[[  5  -7  15   7]
 [  0 -41 -24  -2]
 [-31  36   9  12]
 [-16 -23 -18  49]]
|
[[  5  -7]
 [  0 -41]]

[[-40   3]
 [  1  14]
 [ 21  -8]]
|
[[-40   3]
 [  1  14]]

[[-18 -16  17 -34]
 [ 15 -14  -2  12]
 [ -4  24  16  10]
 [ -3 -32  -4  -1]
 [-39   3  -3   2]]
|
[[-18 -16]
 [ 15 -14]]

[[  1  -6  14   2]
 [ -7 -13   4  -4]
 [  7  50  23 -14]
 [-16  13 -10  16]
 [ 21 -19   9 -29]]
|
[[  1  -6]
 [ -7 -13]]

[[  4  -8  -6]
 [ -7  39  -3]
 [  3 -15  13]]
|
[[ 4 -8]
 [-7 39]]

[[ -3  -5  -3]
 [ -2   5   5]
 [ 13  11   2]
 [ -5  50  -5]
 [  8  -3 -16]]
|
[[-3 -5]
 [-2  5]]

[[-43  47   0]
 [-27  14   0]]
|
[[-43  47]
 [-27  14]]

[[ 22   8 -12  46   1]
 [  4 -27 -10  16 -20]]
|
[[ 22   8]
 [  4 -27]]
---
[[ 39 -18]
 [-17 -12]
 [ -7  29]
 [  1  -1]
 [-10  16]
 [  1  -1]
 [-16 -21]
 [  4   1]
 [  0  -1]]
|
[[-18  39]
 [-12 -17]
 [ 29  -7]
 [ -1   1]
 [ 16 -10]
 [ -1   1]
 [-21 -16]
 [  1   4]
 [ -1   0]]

[[-17   4   5  -8 -15 -13  18   5   0   4   8]
 [-44  34  51   6  -8  -3  41   8  16   9  16]
 [-24 -12  22  -8  -4 -21   1  10  24  41   1]]
|
[[  8   4   0   5  18 -13 -15  -8   5   4 -17]
 [ 16   9  16   8  41  -3  -8   6  51  34 -44]
 [  1  41  24  10   1 -21  -4  -8  22 -12 -24]]

[[-17 -39  -7   3   5 -22 -14  11 -11  16 -46]
 [ 26  16 -55  -9  29  14 -44  37 -41  21  13]]
|
[[-46  16 -11  11 -14 -22   5   3  -7 -39 -17]
 [ 13  21 -41  37 -44  14  29  -9 -55  16  26]]

[[-22  13 -11 -12  -1  18  27  -2  -3 -11 -12 -12]
 [ -3 -21  21 -11  10  37   2  -2   9  19  -7   5]
 [-15   6  14  39   7   8  -8   6  -4 -11   0  -9]
 [-23  13 -10 -10  -1  19  27  -2  -3 -11 -12 -12]]
|
[[-12 -12 -11  -3  -2  27  18  -1 -12 -11  13 -22]
 [  5  -7  19   9  -2   2  37  10 -11  21 -21  -3]
 [ -9   0 -11  -4   6  -8   8   7  39  14   6 -15]
 [-12 -12 -11  -3  -2  27  19  -1 -10 -10  13 -23]]

[[-13  44 -15 -24  29  16  -1  12 -26  -2  47]
 [ 33  26 -14  27 -17  33 -29   7  -5  12  32]]
|
[[ 47  -2 -26  12  -1  16  29 -24 -15  44 -13]
 [ 32  12  -5   7 -29  33 -17  27 -14  26  33]]

[[-18  31 -51]
 [ 17  27  17]
 [ 13 -17 -21]
 [  8  16   1]
 [-55  23 -15]
 [ 20 -23  52]
 [-32  20   7]
 [ 34 -21   4]
 [-12 -54 -33]
 [ 11 -41  21]]
|
[[-51  31 -18]
 [ 17  27  17]
 [-21 -17  13]
 [  1  16   8]
 [-15  23 -55]
 [ 52 -23  20]
 [  7  20 -32]
 [  4 -21  34]
 [-33 -54 -12]
 [ 21 -41  11]]

[[ 25  -3  42 -35  37   2 -30  21 -14  11]
 [ 25 -14  50 -51  39  20 -40  24 -29  -2]
 [-19  25  15 -26   8  13   5  35 -26  26]]
|
[[ 11 -14  21 -30   2  37 -35  42  -3  25]
 [ -2 -29  24 -40  20  39 -51  50 -14  25]
 [ 26 -26  35   5  13   8 -26  15  25 -19]]

[[ 18   5 -27  21   0  23  32   5  18 -32  20 -11]
 [ 30 -41   5  -8  -6  -4 -30 -40  22  -2 -23 -27]
 [ 14 -30  -4  20 -22  17  28   5  22 -18 -12 -27]
 [-16  33 -21  -5  25  37  13 -17  40 -34   7 -23]
 [ 12 -22 -15  13  20  17 -18  -4   4  -1  22  -9]
 [ -1  25 -14  -8  25  15 -10 -22  12  12 -24  -7]
 [ 30  -6 -28  14  25  24  -9 -31   5  33 -15  27]
 [  4 -41   5  38 -23  37  32 -43  40  33 -24  28]]
|
[[-11  20 -32  18   5  32  23   0  21 -27   5  18]
 [-27 -23  -2  22 -40 -30  -4  -6  -8   5 -41  30]
 [-27 -12 -18  22   5  28  17 -22  20  -4 -30  14]
 [-23   7 -34  40 -17  13  37  25  -5 -21  33 -16]
 [ -9  22  -1   4  -4 -18  17  20  13 -15 -22  12]
 [ -7 -24  12  12 -22 -10  15  25  -8 -14  25  -1]
 [ 27 -15  33   5 -31  -9  24  25  14 -28  -6  30]
 [ 28 -24  33  40 -43  32  37 -23  38   5 -41   4]]

[[  6  36   7]
 [  2  51  33]
 [ 18  38  37]
 [ 17  -7 -18]
 [  4 -41 -19]
 [  1 -41 -19]
 [  1  21  30]]
|
[[  7  36   6]
 [ 33  51   2]
 [ 37  38  18]
 [-18  -7  17]
 [-19 -41   4]
 [-19 -41   1]
 [ 30  21   1]]
